In each game, the first row plays the second. By how much does the first row win? 20 means about a draw, 40 a big win and 0 a big loss. Wins can go round in a circle. Each row has two weighted sums of its numbers, A and B, taken from their middle values. A row wins by its A times the other's B, less its B times the other's A.
-18|1|-19|-6|-1|33|-26|3|6|20|12|2|-4|-9|0|8
-8|-19|-6|-14|-14|-20|18|-19|-5|-9|-20|18|7|-19|-30|-15 -> 21
17|-5|-33|-44|-40|-48|-12|-47|-6|28|13|-51|25|7|-22|5
-7|-7|20|-4|6|-29|7|25|29|-10|4|5|20|-17|-32|26 -> 14
-4|31|-35|30|-11|-21|-20|7|-29|-29|0|37|26|-17|-5|-5
4|3|11|-6|5|8|14|2|10|20|12|-21|12|18|-3|-45 -> 22
16|47|-2|-8|-32|-56|-15|-8|-43|-24|-20|35|-15|-38|-24|1
-17|-11|-2|8|-3|32|-35|4|9|24|20|12|-5|-17|1|5 -> 22
-6|39|-3|5|-5|-23|6|-8|-23|-25|8|33|18|-47|-36|37
-15|-17|-25|1|-15|15|-41|3|-15|26|22|9|-7|1|15|9 -> 16
-13|11|19|-17|-7|2|8|6|10|-5|16|-26|9|32|-14|-39
-23|-11|-7|8|-8|35|-39|9|20|14|38|-7|-10|15|-18|13 -> 20
-15|-13|-15|8|8|4|-28|7|-15|27|24|3|-18|-13|-3|33
-5|-4|5|-4|9|-26|17|21|9|-24|-1|-16|12|-15|-2|15 -> 21
19|44|15|-16|-19|-74|10|-2|-24|-23|-15|33|0|-39|-33|-15
-28|-10|-7|26|26|40|-1|3|30|20|47|2|-4|-26|-2|32 -> 21
-4|5|-33|4|19|12|-27|8|6|19|31|8|-19|4|-2|7
7|39|-6|20|-3|-24|-27|-25|-60|-6|-16|31|24|-2|-21|-16 -> 17
-17|-7|7|-6|6|16|-7|-11|-17|12|1|1|15|12|-11|-20
-27|5|-7|17|25|33|-17|-5|21|16|28|17|7|-25|-14|8 -> 16
7|9|-9|-3|-5|2|-1|-10|-28|30|5|-11|1|24|-6|-21
-1|16|8|43|0|23|38|-31|14|20|-38|49|16|44|-2|-9 -> 20
-16|-20|-16|20|-3|25|-27|1|-24|15|15|34|-5|-12|7|9
41|22|38|7|0|-60|30|77|66|-64|-38|-31|32|20|23|55 -> 33
-2|-22|8|5|25|2|38|-19|4|-6|-10|14|25|0|-12|-10
-5|34|-18|-14|-30|-55|-15|0|-49|-17|-35|39|0|-51|-40|5 -> 23
18|-11|-1|-29|-14|-3|14|-11|-13|-3|1|-7|-11|-17|-14|0
-4|3|-2|-22|-1|3|2|5|-13|3|11|-8|-12|-16|-16|13 -> 20
40|24|24|14|7|11|56|-25|54|-25|-44|-3|14|11|44|-12
2|-13|-8|5|15|8|-4|-5|-14|4|-3|2|-19|8|4|-5 -> 17
8|-21|-13|5|-15|-6|4|7|10|6|7|6|-10|-17|-5|15
-28|23|11|24|-12|14|34|-33|32|5|12|-14|-1|41|-21|2 -> 21
7|0|-17|-3|23|11|26|-6|34|6|11|6|-11|-35|-26|23
-17|-2|-22|7|9|24|-24|6|-2|20|28|15|-2|-12|-9|11 -> 22
-11|13|2|5|11|31|14|-18|16|7|23|-3|25|15|8|12
7|-29|-16|-17|-6|-9|11|-7|-6|-1|-12|20|14|-21|-7|-23 -> 20
-27|-20|-12|9|-2|27|-33|2|-17|22|10|-3|-14|13|21|-11
-13|-16|-11|-5|-16|-13|1|-24|-20|5|-15|15|12|0|-10|-10 -> 21
20|-32|39|33|-2|36|5|3|-6|3|41|38|78|-28|-21|-11
-10|-6|16|-34|-26|-8|-13|-9|-22|15|-5|-9|-7|-11|-9|-9 -> 24
25|13|22|-2|-40|-17|39|13|48|-29|-98|5|-15|15|42|-22
-13|53|7|8|-10|-7|-25|-11|-61|-23|-22|28|4|-14|-13|-18 -> 19
-2|-5|-3|-2|-11|-16|11|14|8|0|-1|-13|-11|-8|-9|5
25|11|-39|-68|-58|-15|-33|-62|15|69|7|-55|27|25|-33|-4 -> 26
7|-4|4|-21|-4|-2|4|-21|-5|26|1|-15|-14|-37|-10|7
-6|-14|-6|-3|-30|-6|12|-18|-18|-13|-22|19|17|-15|1|-18 -> 21
13|-13|36|37|88|88|30|-40|27|-41|80|15|1|67|56|12
-20|-8|9|-7|-7|8|-1|-2|-6|16|29|-22|0|22|-1|-23 -> 16
-10|-5|-6|-9|2|-16|26|-15|-5|-1|-9|24|11|-21|9|-8
1|0|-8|4|-5|20|3|-6|-29|12|9|-7|-1|21|7|-23 -> 21
1|63|-14|-2|-27|-38|-25|-11|-56|-35|-31|31|-6|-31|-34|9
18|0|-12|28|2|10|44|-38|-13|8|-32|25|28|33|-4|-17 -> 19
38|-46|-13|77|98|8|-13|22|-17|-41|8|14|-57|40|79|24
-15|-22|-8|-4|-7|14|12|-30|-2|7|-23|12|9|5|4|-27 -> 19
2|-5|16|-23|-30|-24|24|-12|-7|10|-10|-4|5|-21|7|-28
23|64|0|6|-3|-36|-11|4|-45|-26|-10|39|12|-18|-23|-24 -> 18
31|-46|44|22|-25|-17|41|10|5|2|23|57|66|-52|-28|9
-23|-3|-14|30|30|38|4|-13|9|14|38|3|9|-15|7|9 -> 14
-29|-9|29|42|27|28|-20|37|28|-25|50|-22|2|33|46|17
45|-45|-1|95|95|18|-2|24|-17|-49|7|9|-47|40|84|41 -> 36
-6|-8|16|-16|-16|-20|14|-19|-19|-4|-24|9|1|-10|-6|-24
-2|-10|7|-4|8|-45|14|31|23|-33|-2|-15|33|-31|-17|38 -> 25
-45|-25|-22|42|58|50|2|73|94|-61|109|-35|-15|54|57|-6
-5|-12|5|-27|-7|-9|-8|0|0|9|-1|-7|-16|-8|-18|2 -> 20
-9|-20|-1|9|-8|3|14|-14|-16|14|-20|31|8|7|1|-41
26|48|21|15|3|-2|25|43|24|-8|-32|-30|-11|43|46|-38 -> 15
-8|3|15|-18|-22|-7|-10|-4|-11|2|12|2|-19|-10|-8|12
-1|4|17|-28|8|4|11|12|32|2|28|-36|8|28|4|-36 -> 14
-10|4|14|-17|-7|1|16|5|15|6|38|-18|-4|15|-14|-37
-6|10|15|-2|3|1|32|19|3|1|34|-34|11|12|-16|-37 -> 19
45|13|11|5|-31|-11|29|25|5|-17|-80|-4|-8|11|40|-34
-21|5|2|-9|0|13|-13|9|6|31|24|-4|20|-6|-8|-10 -> 26
-3|-8|-2|-6|4|15|-17|-8|-21|15|7|-10|13|9|-6|-15
22|24|-18|8|-3|-62|-16|17|-39|-40|-34|33|3|-32|-23|25 -> 17
21|-36|22|-22|26|-1|-7|-6|3|-52|23|-9|-64|45|42|40
36|-4|-56|-39|-35|3|25|-106|16|40|9|-16|46|41|-21|-15 -> 31
13|-8|-2|1|5|14|-4|-11|-18|18|10|-20|2|9|5|-6
2|-13|-3|-11|-19|-16|-9|15|4|-8|-12|4|-10|-32|3|5 -> 21
15|-60|31|38|-9|26|37|-15|-14|8|5|48|86|-2|-12|-40
-21|-18|-12|4|-3|26|-20|30|3|16|28|-15|-7|-10|4|12 -> 20
37|46|24|7|-9|28|-28|18|-2|4|-38|-21|-25|77|56|-11
-24|-1|-15|-25|-7|-5|-5|2|0|3|-1|-10|-3|-18|-18|-3 -> 18
21|-43|-3|40|70|-39|-1|24|6|-92|-8|2|-74|-1|44|66
-28|-10|-19|7|3|14|-32|-4|-6|14|27|22|-14|8|11|-6 -> 14
-3|-3|9|-29|-17|-5|-8|5|-28|5|-7|-39|-10|-3|-15|5
13|-8|3|-22|5|-14|15|-10|-4|7|-11|-10|-34|-32|-15|8 -> 25
1|4|2|7|5|16|-6|-1|-22|6|-7|7|4|13|5|-28
-4|6|4|-10|-4|-1|-7|3|-11|-2|1|-6|-14|-15|-7|0 -> 20
-10|-13|8|22|19|35|4|-11|9|11|27|-6|-2|-5|-13|22
4|6|-66|-69|-36|5|-46|-58|-1|39|6|-21|-8|10|-33|8 -> 16
-14|38|11|19|16|22|45|-23|55|1|5|-11|-11|38|-12|-20
-7|-17|-14|9|2|29|-34|0|5|10|28|10|-11|-17|1|-3 -> 23
-4|8|2|-9|-11|19|-12|0|-27|13|6|6|0|-1|-8|-12
-17|4|5|-17|-7|9|-14|2|8|21|19|-10|16|-5|-20|-4 -> 19
-16|-8|0|10|16|-3|4|-14|-13|10|0|18|36|11|16|-32
-15|4|17|-3|-8|8|-28|3|-27|28|8|-16|17|-10|-8|-7 -> 20
-28|29|4|8|-9|6|25|-30|23|-1|-12|2|-18|22|-13|29
6|36|10|9|-4|10|43|-29|24|-7|-1|-1|-10|24|-1|-14 -> 17
-6|39|10|16|6|-75|6|17|-29|-67|-14|7|23|-41|-22|31
-1|0|-9|9|17|26|-45|19|-18|14|18|6|-3|-18|5|12 -> 24
20|-65|4|14|29|-25|44|-18|-21|-69|-25|33|-13|10|72|-6
11|6|-45|-55|-35|3|-60|-47|10|41|13|-15|-10|1|-26|22 -> 33
54|42|27|26|-6|-2|16|59|42|-20|-37|-35|-9|53|50|-36
-1|-7|-8|-5|-16|-14|10|-17|-4|5|-33|4|11|-21|-12|-15 -> 17
1|32|5|-1|-21|13|12|-36|11|3|-5|-9|-11|18|-22|28
5|-6|11|-36|-22|-2|-5|-5|-11|-1|4|1|-25|-6|-8|-7 -> 19
-2|5|13|-25|-19|-17|40|20|37|11|25|-32|13|8|-30|-18
-6|2|2|-18|1|12|-7|-12|-8|23|11|10|0|18|10|-14 -> 21
0|-20|12|8|28|-11|-4|8|3|-8|8|-3|28|-6|-1|21
-2|23|-1|27|5|-3|39|-16|37|3|-14|22|-15|-11|-18|20 -> 19
27|1|-52|-70|-49|-34|-11|-52|9|39|-18|-24|-34|-6|-36|7
-29|11|-3|3|-7|0|-12|6|-9|14|17|-27|17|-7|-19|-22 -> 23
-15|-13|30|-25|-14|-13|12|12|15|-15|4|-17|15|-7|-16|28
49|37|21|-25|-41|-11|-9|33|24|-36|-38|-35|-42|18|30|17 -> 27
50|34|3|15|25|-14|37|27|63|-16|-11|-6|-5|-12|30|45
3|-16|9|6|-3|5|12|-16|-37|20|-11|20|19|9|3|-35 -> 18
-20|24|10|25|-1|40|5|-35|18|7|-19|10|-11|42|-15|-9
-11|1|-4|-6|-6|10|-5|-7|-27|19|-8|-2|1|7|2|-2 -> 22
2|-11|3|-2|-2|-9|27|-15|-10|3|-19|4|-4|-36|-8|-23
-8|-11|-19|14|0|26|-31|15|-29|29|23|11|-11|-22|14|3 -> 21
-1|-11|28|21|24|13|2|-10|-16|-12|-14|10|18|15|23|-35
-18|-2|26|-17|0|12|0|3|-12|16|20|-16|20|-4|-3|-21 -> 20
5|48|-17|20|5|40|-64|44|23|2|-23|-15|-25|19|57|28
16|-4|15|-13|18|-7|7|3|-12|-7|11|2|-1|8|-14|-31 -> 24
24|49|18|-17|-30|-7|-9|32|25|-9|-45|-28|-41|28|26|-4
8|20|6|15|-12|2|25|-32|23|4|-19|6|-8|20|-32|15 -> 22
-15|-27|3|0|3|-1|12|-1|-30|15|-24|2|17|16|7|-46
33|-47|-8|33|57|-38|13|29|6|-84|-4|16|-74|1|49|48 -> 23
-33|-11|-11|16|7|35|-22|-5|12|20|42|2|-8|20|-2|-12
-27|-6|0|4|25|26|-14|26|20|5|19|-5|29|-18|-8|13 -> 24
8|8|-18|-5|-13|-15|-7|16|-12|9|-2|-5|-23|-22|-20|17
8|-12|-3|5|13|13|-19|-6|-7|24|4|3|-11|-27|7|6 -> 24
2|-10|18|-2|7|-3|30|12|-3|10|12|-3|5|8|-5|-44
-3|-15|-27|8|-8|15|-19|3|-3|10|17|3|-22|-6|1|-6 -> 17
-5|1|-2|27|2|20|31|-50|12|-3|-26|31|6|36|11|-17
2|33|-3|-10|1|17|37|-26|40|-4|-10|11|9|42|-2|-10 -> 20
15|-8|4|6|-4|-27|-8|18|3|-12|1|2|-21|-36|-16|15
-10|-30|12|-12|13|17|22|2|5|5|6|2|26|20|-5|-37 -> 22
3|-1|3|-19|-10|-18|29|5|-4|-5|-1|-25|1|-17|-7|-6
-13|-14|-22|11|14|19|-38|12|-12|5|25|1|-10|-9|7|12 -> 21
-4|-5|-2|-6|2|19|-1|-13|-10|12|0|1|-3|9|6|-10
-9|-13|-12|-13|-19|-16|14|-17|3|11|-15|10|20|-14|8|-14 -> 20
-9|8|11|-21|-21|-24|29|15|6|-3|0|-2|-27|-17|-27|-11
5|-13|3|8|4|-9|13|4|-1|7|19|-1|-2|7|4|-37 -> 17
9|8|0|5|18|30|16|-27|18|3|23|18|28|19|-10|-8
11|11|8|-18|-6|-25|25|21|13|5|8|-15|-21|-11|-21|-19 -> 16
1|-16|-2|8|1|16|10|-9|-21|-6|-4|4|13|3|15|-29
-11|17|-28|-81|-37|-2|-29|-65|9|45|23|-46|-1|39|-20|-14 -> 21
4|-25|-8|0|-10|-4|10|4|-4|-7|-21|-5|-14|-32|3|-2
-31|-20|8|-5|-6|-20|31|2|8|-33|-11|7|26|-10|-11|-15 -> 15
68|37|12|39|26|11|-22|41|15|-22|-44|-22|-25|30|58|12
-5|-20|1|-16|-15|-23|22|-23|-13|-7|-27|22|8|-32|3|-15 -> 14
-20|36|-1|13|8|28|-3|-32|35|10|-6|7|-4|36|-22|1
-17|1|22|2|15|15|-7|-10|-17|17|8|-19|3|10|-11|-16 -> 20
-30|-5|12|-7|1|3|-10|8|-6|28|30|-23|19|2|-17|-11
-6|1|-9|-20|10|23|5|-7|-17|11|6|-13|-6|12|-4|-16 -> 21
-13|30|3|-7|-22|3|17|-53|6|-21|4|9|-4|11|-29|15
-4|39|14|6|-23|-75|-2|1|-29|-56|-17|22|44|-15|-38|11 -> 28
-2|20|-28|23|-9|59|-74|41|33|-14|-2|-2|-32|45|49|16
5|-16|0|12|16|-3|-6|2|-16|14|9|11|-18|-5|5|5 -> 19
-6|-22|-5|-13|-3|-17|9|-1|-9|3|-25|6|-2|-15|4|-13
11|-11|-9|-14|3|-13|7|1|1|-8|-7|9|-11|-17|-12|13 -> 20
19|-12|-13|7|22|9|-10|-1|-16|13|-10|-6|-10|6|16|-2
-15|65|8|-9|-15|-36|0|10|-30|-47|-9|20|7|-12|-35|5 -> 9
-4|-9|-10|26|-8|25|-29|12|-20|28|11|20|1|-16|-3|-15
-20|-5|32|-13|-4|22|26|2|28|9|27|-22|10|3|-9|-30 -> 29
6|-5|19|-6|-16|8|31|22|24|6|29|-20|9|9|2|-37
7|-7|-1|-1|-5|15|-12|12|-13|18|4|9|-9|19|17|-20 -> 19
-8|7|3|-6|-10|19|-14|-1|11|29|31|-15|19|-20|-20|-7
15|-70|3|-4|46|-14|25|-4|-12|-71|-24|40|-10|24|57|-1 -> 31
-35|-61|-25|68|67|66|-77|26|10|-46|44|28|-39|36|69|57
0|-8|-8|-27|-10|-2|-6|3|-19|26|4|2|-5|-18|-13|-5 -> 20
0|-5|-7|-17|-20|-8|15|-8|-28|14|-37|13|-3|-11|-2|-11
-1|9|12|0|18|9|-6|-9|-19|16|10|-16|1|1|1|-22 -> 23
-13|-5|-15|-5|8|25|-15|-6|1|18|14|-1|-6|-15|21|-14
3|-11|-1|-8|-4|9|-15|-19|-30|12|-2|1|7|19|4|0 -> 19
-1|-22|16|7|4|12|7|-28|-18|10|-9|21|13|7|10|-29
-1|0|-11|-7|-2|1|28|-14|3|-4|16|-4|6|-36|-25|17 -> 22
16|-18|-11|18|24|7|-3|-6|-4|23|0|-7|-15|14|8|8
15|2|-9|-24|-17|-28|28|5|0|8|6|-3|5|-11|-13|-23 -> 21
5|1|-1|-6|-7|15|-15|-11|-10|21|3|3|15|12|7|-7
-7|40|10|28|-17|20|17|-35|25|31|1|-7|11|30|-8|5 -> 20
9|-6|4|24|18|9|0|5|-21|-2|-6|-1|-7|2|10|-1
-5|-4|10|-10|-8|14|-21|11|6|14|11|-2|11|-5|-6|7 -> 19
-9|-4|-4|4|8|-36|19|32|15|-19|3|-17|15|-37|-20|39
-10|-12|21|-17|-2|-25|13|4|24|-10|10|-11|24|-12|-28|27 -> 9
9|-23|-16|6|4|-34|11|8|3|1|-2|-3|-17|-29|-14|14
-5|14|12|-29|-33|-6|4|14|19|12|20|-39|-25|-10|-24|-7 -> 26
-2|-16|-1|10|-9|-10|11|-19|-10|-7|-21|14|12|-5|0|-17
-1|-11|5|10|2|12|20|-35|-16|9|-26|30|20|17|6|-33 -> 20
-26|29|-4|43|0|27|-14|-41|15|4|-11|25|-17|24|-10|32
-23|36|-12|1|-18|12|28|-32|20|1|-4|8|-20|7|-11|15 -> 22
14|-15|-10|-17|-7|-12|-2|12|-18|-2|-18|-9|-36|-23|-17|4
-22|60|5|20|-7|-15|-28|-10|-43|-14|1|22|14|-17|-30|-2 -> 19
23|-3|-22|-11|4|-18|11|10|1|5|-7|-8|-21|-18|-10|19
-19|-29|-4|42|33|0|-12|43|18|-8|17|1|17|-17|-6|49 -> 9
-18|-17|13|-13|-4|-15|30|-6|2|-39|-14|1|41|1|1|2
-2|-24|-23|-13|-12|-2|10|-3|-12|18|-25|0|-9|-7|0|-27 -> 30
0|5|19|-32|-6|-5|-10|-17|2|18|9|-7|-2|-14|-22|13
-1|-13|-12|3|8|2|13|-23|-35|15|-20|19|27|22|5|-39 -> 21
-22|-5|-18|7|-5|24|-28|-3|-10|14|12|5|-37|-20|-3|6
-18|27|5|12|6|-21|11|-2|-45|-23|-14|42|37|-20|-12|-33 -> 24
10|-13|1|18|12|0|9|-5|-6|22|-28|22|8|16|9|-32
7|-6|-4|-2|-10|-13|8|2|-6|-19|8|-14|-16|-19|7|0 -> 19
-8|-9|7|10|0|-6|16|-8|7|18|8|-21|-3|9|-4|-38
-21|7|-23|-3|-2|39|-26|-14|-17|17|22|12|-5|-14|-2|-9 -> 24
-24|48|-7|-2|-15|16|9|-13|12|-10|-12|-6|-1|20|3|26
-5|28|6|18|7|23|9|-34|15|11|-5|17|5|36|5|18 -> 17
3|51|-25|-5|-8|-51|-19|-9|-49|-18|-17|42|-11|-25|-36|13
42|48|28|-4|-37|-40|27|69|50|-29|-37|-31|-46|9|14|-9 -> 28
3|-1|-5|-21|-11|-18|25|5|4|-4|1|-18|-10|-10|-8|-12
3|4|3|3|-9|19|-12|-18|-19|28|7|-8|-1|21|-6|-17 -> 22
-7|8|-14|-2|0|-19|12|10|-7|-5|-10|-12|-14|-14|-10|9
-16|-2|19|-2|3|6|-9|-10|-9|19|5|-10|-12|12|8|-16 -> 20
-13|-2|3|-29|-15|-10|-2|-9|-14|8|-6|5|-12|-2|-12|3
-7|-28|-1|18|6|5|13|-16|-24|20|-27|28|18|9|7|-30 -> 20
-24|-10|-22|13|-7|19|-34|9|-9|11|17|-3|-14|-8|9|0
-18|6|10|0|2|2|-12|18|4|-5|23|-3|23|28|0|7 -> 23
7|43|2|-6|-19|-50|-11|-21|-57|-30|-22|27|13|-40|-41|5
15|-15|-5|-5|1|-21|12|7|-4|6|0|8|-14|-40|-9|8 -> 22
-11|-13|7|-18|-13|-12|18|-5|-5|16|-19|4|6|-16|-5|-16
-19|-3|39|-24|5|-18|14|16|26|-6|10|-19|23|-1|-23|8 -> 20
-6|-9|7|-4|3|-1|17|-6|-4|17|10|-4|-14|20|-4|-24
-5|-10|12|-18|23|16|-10|-9|-22|20|20|2|-3|-5|6|-14 -> 20
-27|-9|-12|32|13|11|-32|23|5|-17|16|11|33|4|-8|14
9|-2|-18|-2|20|1|2|1|-17|14|4|11|-13|0|2|-2 -> 23
10|-8|18|0|-4|11|-15|-6|-23|31|12|-15|-1|26|8|-16
-8|48|9|-7|-20|-14|-12|-8|-21|-33|7|24|29|10|-34|-23 -> 23
9|42|8|2|3|-57|0|15|-20|-68|-22|29|40|-28|-33|11
4|-8|2|7|16|11|-2|-10|-19|24|-5|1|-7|3|10|7 -> 23
-30|0|-2|9|0|17|-30|15|15|-5|32|-8|34|-1|-7|19
-4|10|1|-21|6|8|16|-4|-16|3|4|6|-3|18|-2|-36 -> 21
23|50|44|-11|-19|-27|23|68|60|-75|-27|-38|22|46|13|69
-22|1|-47|-4|2|22|-29|-6|-1|23|16|26|-8|-6|7|13 -> 19
5|-19|-9|-18|-26|-19|17|0|-11|3|-16|6|6|-9|-1|-4
-36|11|34|29|5|-3|-7|14|23|8|28|-36|46|10|-27|9 -> 17
7|-18|4|-27|-2|-18|20|4|-16|-5|-22|13|9|-15|-3|-15
-4|-5|21|10|8|32|9|-30|20|17|23|6|20|-1|-6|5 -> 12
-22|8|7|-15|-13|-4|-12|10|-6|14|25|-7|14|-4|-6|6
-5|53|-12|-6|-24|-37|-23|3|-43|-17|-25|23|-5|-33|-30|-5 -> 21
-12|-22|-13|-8|-13|-2|24|-10|3|5|-24|-4|7|-12|3|-21
32|15|24|59|22|-26|6|64|58|-52|-26|-24|30|53|47|32 -> 20
25|-1|-52|-62|-55|-6|1|-60|17|35|-2|-35|20|42|-24|-30
-9|-10|4|8|17|-31|14|23|24|-28|8|-8|13|-4|-10|32 -> 5
-10|0|12|9|11|-39|1|16|23|-19|5|-6|21|-9|-13|34
35|44|-16|10|-10|-46|-8|0|-46|-42|-30|40|-8|-35|-17|10 -> 26
22|50|20|22|-16|19|-26|37|45|11|-19|-41|5|37|24|2
29|55|29|36|21|51|34|6|37|-11|-6|-14|22|55|49|-10 -> 20
-17|-8|5|-5|3|19|-11|-14|-18|22|9|7|4|14|1|-5
-5|4|9|6|3|16|-8|-4|-23|12|-2|2|-7|17|1|-23 -> 19
-9|1|20|-29|-18|-4|-4|-14|-17|7|-4|-2|-11|0|-9|13
-14|-2|0|-30|-20|-7|-5|-5|-7|1|-1|-26|-6|1|-17|10 -> 25
43|-44|1|65|89|8|-11|-5|-8|-29|12|10|-47|55|78|48
39|51|43|2|-6|19|-18|22|4|-6|-32|-22|-12|64|45|-4 -> 27
-10|-48|-68|73|77|70|-87|12|-3|-42|52|19|-58|24|83|48
-19|-5|-7|11|13|25|-24|22|2|19|31|-12|35|2|-8|35 -> 14
17|-16|-56|-70|-34|-62|9|-53|14|15|3|-47|20|0|-44|20
-7|-11|7|-7|-15|-8|29|-9|-27|6|-24|2|5|-9|-2|-22 -> 6
-3|-12|6|-18|-23|-20|39|-27|-19|4|-11|17|14|-11|2|-24
16|-8|3|-27|-11|-14|13|4|-11|15|-5|8|-35|-15|-3|26 -> 23
-21|13|9|-19|14|9|-11|-6|4|15|24|-19|25|-4|-33|-7
-7|-13|7|-13|17|15|-8|-16|-18|33|0|-4|-5|14|-11|-5 -> 20
16|61|45|-21|-33|-26|62|87|84|-52|6|-77|-14|34|22|-25
6|44|-20|2|-5|-56|1|13|-46|-40|-38|54|-12|-54|-14|35 -> 16
-10|26|-1|-2|-10|0|12|-28|13|2|-20|2|-25|25|-22|21
-6|-20|10|-15|-22|2|9|-32|8|-1|-26|2|-11|-8|-14|-14 -> 19
-33|29|-21|23|-7|27|-15|-36|21|13|-9|20|-5|18|4|11
23|-7|-13|-10|-11|-20|12|18|-1|6|-4|-3|-15|-38|-1|0 -> 15
-18|16|3|-3|-8|14|-16|-7|-22|28|-1|5|19|34|-15|-29
56|58|16|7|-1|5|28|48|39|-6|-37|-29|-20|51|42|-35 -> 14
-12|-17|-13|2|4|33|-37|-4|-15|25|22|19|-10|16|17|7
3|-11|0|2|5|13|5|3|-18|15|15|-3|-15|21|-4|-14 -> 21
-1|-17|13|11|20|-10|23|5|0|-25|8|-10|16|11|-1|14
-26|-2|-20|6|4|24|-35|-6|-26|20|10|17|-21|2|6|24 -> 17
-13|2|-19|-6|3|21|-30|8|-1|9|20|3|-16|-11|2|16
-2|-9|10|-5|-5|-22|24|17|25|-19|12|-21|11|-30|-20|29 -> 21
-22|2|-6|12|18|36|-28|10|-19|5|27|13|-16|-11|9|-6
-2|-2|15|-17|4|10|3|0|-26|15|1|-4|-14|17|6|-9 -> 24
10|-76|-9|52|77|26|29|-27|-26|-48|-28|53|19|89|100|-33
-1|-15|8|-10|-5|-18|8|20|9|-19|4|-28|21|-7|-22|18 -> 23
10|-14|31|12|77|38|45|-17|46|-57|62|-2|1|17|34|56
-6|0|-6|-25|-9|-7|-1|-13|-8|14|12|-6|-20|-21|-13|3 -> 19
-21|5|28|5|-4|-4|-1|14|20|-4|27|-25|58|5|-8|15
13|-2|-6|-7|14|-7|-8|-16|-19|6|9|3|0|38|-3|-17 -> 22
-15|-11|-21|28|18|37|-20|-16|21|1|31|21|10|-13|-17|22
-14|3|11|-8|5|20|-16|-1|-17|20|7|-17|-14|13|9|-26 -> 18
